Each pair is two rows. How far apart are they, by a hidden measure? 0 means very close, and 20 very far. Two or three weighted sums of its numbers give each row a place; it is the straight-line distance between the places.
[-10  27 -15  16 -67  31  -1  34  13 -12  -5  -7]
[  3  26  -2   0  16  25  -5  26  42  13  -8 127] -> 13
[ -7  -7  19  15  10  18   0  23  -3 -32   6 -10]
[  5  23   1  32  19  23  -9  29  17 -32  30  27] -> 4
[-12  38 -16   9 -18  16  -3  20  -7 -17   3 -20]
[-10  18 -10  -9 -22  -3  -2 -25   0 -11  -2 -19] -> 5
[-10 -25 -40  11  -1 -16 -34   5  -2  12  24  -7]
[-24  27  -7  22 -47  33   1  18  -7 -20  -5 -12] -> 3
[ -8 -66 -46 -16  11 -56 -43 -10   8  72  34  -1]
[ -1  10 -28  21   1  19 -17  11 -10 -12  -9 -15] -> 10
[ -4 -29  77 -11  -2 -32  64 -12   0  12 -40  -3]
[ -8  32  -9  26  16  33 -16  15   5  -8   7 -12] -> 9
[ 14  -3  16 -14  11  26 -12   7 -18  42 -35  39]
[ -1   0 -20  21  -2  -6 -21  20  -5  -5   2 -24] -> 6
[ 27  16   4  22  21  15  -2  14  28 -44  30   2]
[-18  13   4  29 -15  -1  17  16  -9 -12   9 -18] -> 6
[-13  -3  32  13 -20   4  26  26  -7 -18  -2 -21]
[-15  28  -4   9 -31  22   1  16  -7 -11  -1 -20] -> 5
[  0  15  -5   9   5  11  -8  15  11  -4  -4 -12]
[ 18  46   1  -6  23  36  13  -2  -2 -10   8 -19] -> 4
[ 13 -32  49 -45  19  -8  36 -13 -19  37 -63  37]
[-26 -10 -21  22  -7   6 -28  19 -24 -71 -19   1] -> 12
[-51 -16  16 -39 -90 -69  37 -94  23  16 -21   9]
[ 12  37  -6   6   3  18 -18  12 -53   0   1 127] -> 6
[ 24  14   1  23  35  12   4  16  65 -46  40  -6]
[ -4 -24  45 -14   5 -20  43   4  -6   4 -35   0] -> 8
[-16  -2 -26  16  -5   0 -14   7   1  -9  14 -21]
[-16  26 -11  10 -18  22   3   7 -15 -24  -8 -14] -> 3
[ 26 -29  59 -49  16  -2  32 -21 -11  50 -74  33]
[ -3   7  12  12  20  14  14  12  -5 -26  10 -20] -> 11
[-17   9 -18  27   0  13  -9  17 -42 -82 -39   6]
[ 11  17 -19  16   9   8 -21  22  -9  35  67 -18] -> 10
[ -6  24  -6  17 -41  25  -1  32 -16 -13  -2  -4]
[ -6  14 -24  26  -4  24 -24  23 -11 -13 -10 -15] -> 3
[-17  33 -11  15 -48   8  -4  17  10  -8   0 -19]
[ -7 -10  26 -15   8 -10  21  -1   1   7 -36  -1] -> 6
[ -47  -90   38 -127  -53 -127   87 -127   25   55  -37   77]
[-11  15  -1  15  -8  10  12  20   8 -18  -5 -12] -> 10
[ 10   9 -21  14   2  -1 -22   9  -7  46  59 -10]
[-12  26 -15  22 -42  31 -15  26 -16 -15  -7 -14] -> 7
[  2  30  -3  16  15  20   1  11  -9 -21   0 -23]
[-17 -22 -30  16  -1  -7 -20  17   2 -13  -5  -7] -> 4
[-24 -26 -40  13   0  -5 -29  21  11   7   7 -11]
[  68  -97   79 -113   45  -31   36  -47  -21   25  -31   30] -> 11
[ 30  23   0  24  24  21  -3  14  23 -48  41   4]
[-44 -39 -35  22 -10 -13 -23  27 -50 -86 -28   5] -> 17
[-11 -19 -31  14   4   2 -20   5  -3  24  29 -16]
[-43 -12  25  11  -3   9   8  17  12  -3  -8 -10] -> 4
[ 83 -45  58 -57  40 -13  34 -20  10 -17   4 -25]
[  3 -23 -32   5   1 -23 -36   9   2  58  53   0] -> 9
[-24  13   0  26  -7  16   6  18  -6 -12  -8 -14]
[ -6   5 -15  25   5  11 -15  11 -18 -32  -7  -3] -> 2
[ -1  22 -21  19  10   6 -29  22   9  19  33 -23]
[ -4  22  -8  26 -20  24 -12  24  -5 -23  -4 -13] -> 4
[ -4  31  -9  20 -23  30 -22  33 -34 -24 -14  18]
[-13  17 -11  -7 -16  -9  -8 -30  -3 -10 -10 -11] -> 6
[   5 -103  -60  -49   20  -95  -58  -37  -18  123   69   44]
[  5  16 -13  18   5   9 -12  16  13  22  30 -29] -> 11
[ 70 -75  66 -94  39 -14  35 -34 -13   8 -29   2]
[ 65 -40  40 -42  38  -6  20 -15  17 -26  12 -25] -> 6
[-11   5 -20  22   2   4 -25   8  -1  -4  21 -17]
[ -9  19 -15  16   0  16  -8  16  -2 -13   9 -20] -> 3
[ -6 -12 -30  25   7  -1 -18  19  -3   5  19 -19]
[  1 -61 127 -40  16 -48 112 -21   2  29 -65  11] -> 17
[-10 -15 -31  23   4   3 -20  10  -1 -13  -1 -17]
[ -7  31 -13  14  20  38  -6   5   1  -5  -5 -17] -> 1
[-26 -12 -23  27   3  -7 -30  24 -18 -61 -12  -4]
[-17  25  -9  -1 -24   0   5  -6  -2 -18  -8 -17] -> 2
[  3  14 -25  20   7   5 -29  24   6  27  29 -15]
[  7  -2 -30  15   9 -19 -36  13   7  55  51   1] -> 3
[-18  35 -11  11 -37  34   3  11  -4 -22   9 -17]
[-19  -3 -24  21   8   5 -19  20   3 -15   4 -17] -> 3
[  2 -56 -48 -12   5 -53 -52  -5  -6  83  53  20]
[ 127  -67   74 -108   75  -26   45  -55   -3  -19   -6  -15] -> 13
[-21 -43 -43   4  -5 -19 -27   7  -2   1  17 -23]
[ -5   6  19  10  -3   9  18  14  11   3 -13  -9] -> 9
[-18 -38 -41  18   3 -19 -34   5  -2  19  13 -19]
[-30 -18  17 -43 -42 -58  40 -99  12   0  -5  16] -> 10
[ -5  -5 -17  25  11  13 -13  18 -17 -22  -2  -4]
[  6  14   2  -4  14  10  -3  15   0  12 -14   9] -> 5
[ -4  12 -25  16  12   7 -26   9   3  34  40 -27]
[ 18 -40  45 -45  22 -11  19  -4  -7  -5 -11 -12] -> 1
[  7  23  -8  26  16  17 -13  15 -13 -27  16  28]
[-29 -42 -32  14   1 -34 -26  22  -4  -9  -4 -11] -> 9
[  5   8   4  -2   5  18   2  11  12  12 -12  -3]
[-17 -10 -22  26   2   4 -27  15  -7 -30 -16 -17] -> 4
[ 35   9   5  22  30  15   5  13  60 -52  29  -6]
[ -6 -27 -36  17   5 -34 -25   5   2   7   6  -6] -> 11
[-26  -7  18  31   9   8   3  11  -1 -15  12 -20]
[-27  21  -9  51  -1  27  -6  17 -42 -14   2  20] -> 5
[ -11  -37   12  -76  -14  -81   31 -114    1   18  -10   11]
[ 127  -84   79 -114   48  -35   48  -46   -8   -6  -22    7] -> 1
[  7  33 -14  14  18  19 -12   2  14   3  35 -30]
[-52 -74 -31  13 -20 -48 -21  12 -27 -75 -21  -4] -> 11
[-15   2   9  21  -5   7  20  28   0 -18  -1 -10]
[-32 -13  46  16 -13 -23  50  29  -2  -6  -1 -14] -> 4
[-27  11  13  27 -11   9   2  14   2 -14   2 -14]
[ -7  -4   8   4  -1  -1  16   5   1  18 -35  -2] -> 2
[ -1  33   0  35   4  20  -8  33   0 -20  24  52]
[ -6 -44 -42   0  -2 -33 -42   6  -5  60  41   8] -> 10
[ -2  10   2 -22  -7 -11   0 -37 -11 -11   2 -19]
[ -6  -3 -30  19  11 -11 -34   2   5  44  31 -16] -> 4
[ 38 -23  31  -8  36  -1  16  -9  17 -37  15 -26]
[ -7  -9 -30   9  -4   0 -24  18   1  15  11 -16] -> 13
[ -8   7 -31  16   3  12 -28  20   8   3   2 -23]
[  0  38  -9   7   9  30 -16   2   6   8  17 -24] -> 4
[  5  27  -7  20   1  23  -3  12 -25 -16   4 -14]
[  37  -58   90  -67   31  -19   52  -29  -23   80 -123   72] -> 18
[-24  22   6  14 -10  19  -5  13   7 -16  -3 -21]
[-35  -3  37  23 -11 -17  46  28   8 -16  -7 -13] -> 3
[ -6  30 -16  17 -12  36  -7  18  -5 -12   9 -16]
[ -3  11  -7  25  -8  15   3  19  -2  -4 -12 -23] -> 3
[-15 -10 -34  13   8  -1 -25   9   8  -6  -3 -21]
[  2  -2  19  -8  -2   1  11   7   5  13 -23   2] -> 5
[ 14  28  -2  20 -25  36  -3  25 -27 -16 -11  -5]
[ -8   0 -26  19   9  -3 -34   4   4  48  55 -19] -> 8
[-19  16   0  -1 -43  -4  -2 -22   3  -7  -9 -17]
[ 53  -7  23 -13  25   8  14   2  17 -30  30 -33] -> 5
[ -49   27   -2   13 -117   -1   21   17   36  -16  -16   -7]
[ -7   2  15  16  -4  14  17   7   1   6 -20 -15] -> 10
[ -9  20 -11   7 -19  -5   3 -11 -12 -22   9 -15]
[ -3  33 -11  13   7  30  -3  20 -18 -24  -2   6] -> 2
[ 11  26  -8   6  13  31  -1  15 -23  -3 -20   0]
[-26 -14 -23  24   8   8 -18  27  -8 -50  -6   1] -> 2
[-13   1 -32  14  -3   7 -22  10   9  27  19 -27]
[-17  -7 -20  31   1  10 -11   8 -29 -65 -18  -1] -> 8
[-36  -1   9 -41 -68 -46  44 -74  19   9 -22  17]
[-15  13 -16  25  10   6 -21  13   7  -3   0 -15] -> 1
[  1  22 -10  36   5  28  -1  17  18 -26  21  53]
[ -2  -6 -28  14  11   0 -29  16  10  24  29 -12] -> 9
[ -5  -1  13 -14  15   5  17 -10  -3  28 -42  13]
[-12  -1   5 -10   7  10   5   7   3  20 -24   5] -> 3
[ 16  31  -2  21  23  18   0  20  79 -27  42  26]
[ 0 15 -8  4  8 22 -6 13 15  2  5 -1] -> 9
[-20  -7 -29  14   3  -8 -24  10  11   8   9 -20]
[ -7   2 -22  11   1   9 -31   6   5  23  20 -27] -> 2
[ 51 -10  28 -12  25  -9   6  -5  10 -30  32 -26]
[ -39   -8   14  -45  -55  -61   32 -103   16    7  -17   18] -> 3
[ -5  16  -8  23  -6  19   1  30  -3 -19   5  -6]
[  8  26  -5   9  -3  29 -14  17 -23 -22 -11 -19] -> 1
[ 73 -14  33 -15  28  -7  25 -12  26 -47  30 -24]
[-21  22  -9   1 -31 -13   5 -28   6  -2 -10  -4] -> 8
[ -8  36 -12  16  -4  19 -12   0 -11 -24  -1 -21]
[ 62 -21  40 -27  30   3  18  -3  21 -24  20 -19] -> 8
[  25  -58   92  -63   13  -21   64  -35  -22   51 -101   40]
[-14 -11  39   9  -6  -9  23  -3   6   0 -20 -11] -> 6
[  6  34  -9  19  14  34 -16  13   0  20  23 -29]
[  3  21  -9  19  19  16 -19   8 -20 -30  -4  -8] -> 3
[-11   6 -29  25  14   4 -13  18  14  20  41 -25]
[ -2  27  -1  -5  -5   8 -13 -10  -2 -11   5 -15] -> 1
[ -48  -72   47 -119  -86 -127   93 -127   33   54  -37   75]
[-23  26 -13   9 -44  19   2   3   2  -9  -1  -7] -> 12
[  6  28  -9   9   7  31  -3   5   0 -11  -5 -22]
[ -4   7 -29  17   9   8 -23   8  10  40  43 -20] -> 4
[-21  -4 -27  17   2  -2 -16  21 -10 -30 -14 -20]
[-32  26  -5   7 -42  -4   2 -10  10 -19 -10 -20] -> 4
[ 11  35 -11   8 -23  40  -8  27 -16  -2 -12   5]
[-31  -6  51  16   2 -10  56   9  -7  -5  -4 -14] -> 11
[ -64    0    6  -17 -127  -40   47  -38   55   -1  -14    7]
[-33 -19  31  20  -1  10   1  14   0 -16  -9 -10] -> 6
[ -2  33  -9  19   4  25  -3  17  18   2  23 -37]
[ -2  38  -6   8   1  23  -2   4 -20 -19  -8 -18] -> 3
[   1 -105  -63  -37   15  -86  -43  -17   13   72   45   20]
[  4 -37 -35   9  -4 -24 -41  -1  10  48  43 -10] -> 7
[ -5 -21  60  -4   3 -15  48 -15   0  16 -31   0]
[ 11 -16  18 -14  17   3  10  -6 -12  34 -47  22] -> 7
[ 18  32   0  29  29  16  -9  19  59 -35  37  49]
[  3 -41  81 -30  14 -36  63 -22 -11  32 -61   6] -> 7
[-16 -40 107 -19  -5 -36 101 -16  -2   6 -36  -3]
[ -3 -30  91 -13  -4 -28  74  -6  10  10 -43 -18] -> 2
[-21  10   3  22   0   7  -1  18  10  -1  -6 -22]
[ -7  24 -13  13 -18  30 -10  10 -19  -8  -7 -19] -> 6
[ 44  15  -4 -22  23  19 -18  14 -40  16 -20  30]
[ -40  -59   21 -111  -34 -127   68 -127   13   29  -22   47] -> 7
[ -6  36 -17  12   9  10 -16   4  -4 -14  -6 -18]
[-31  -8  33  11 -19 -10  44  14  -7 -12 -13 -22] -> 1
[ 12  -5  12 -32  15  19  -9   4 -16  39 -55  49]
[-14 -17  34   4   6  -9  30   7   2   7 -35  -7] -> 7
[  6  27 -20  15   9  14 -18   5   0  37  53 -19]
[-23  11 -15  35   0  13 -19  16 -32 -59 -14   4] -> 7
[-10  25  -1   3 -23   2   3 -17   2 -21   2 -21]
[-32  20  -8  17 -68  16  10  11   3 -14  -9 -19] -> 6
[ -93  -43   41  -83 -127 -127   96 -127   73   34  -37   44]
[-11   5 -17  21  13  18 -23  13   7 -10   3 -18] -> 9
[-18   7   1  -3 -32 -21  11 -30   6 -11   6  -8]
[ -9  22 -17   8   1  30 -14  14  15  -6   8 -20] -> 5
[ -1  16 -29  28   5   8 -30  12  10   3  10 -28]
[  5  24 -13  27  11  15 -15   6   9  -3   9 -26] -> 3
[ -9 -20 -41   6   1 -14 -24   7   0  29  29 -22]
[  9  27  -7  10  17  23  -7  22 -14 -11  -9   0] -> 4
[ 16  12  10  28  18  21   9   9  18 -39  31  -6]
[  2  26 -11   8 -15  42  -5  29 -28  -8  -9   9] -> 14
[-11 -47 -45  -3  13 -39 -39   0  16  48  29  -2]
[  0  -5  27  -2  15  -7  30   8   9   5 -28  -1] -> 7
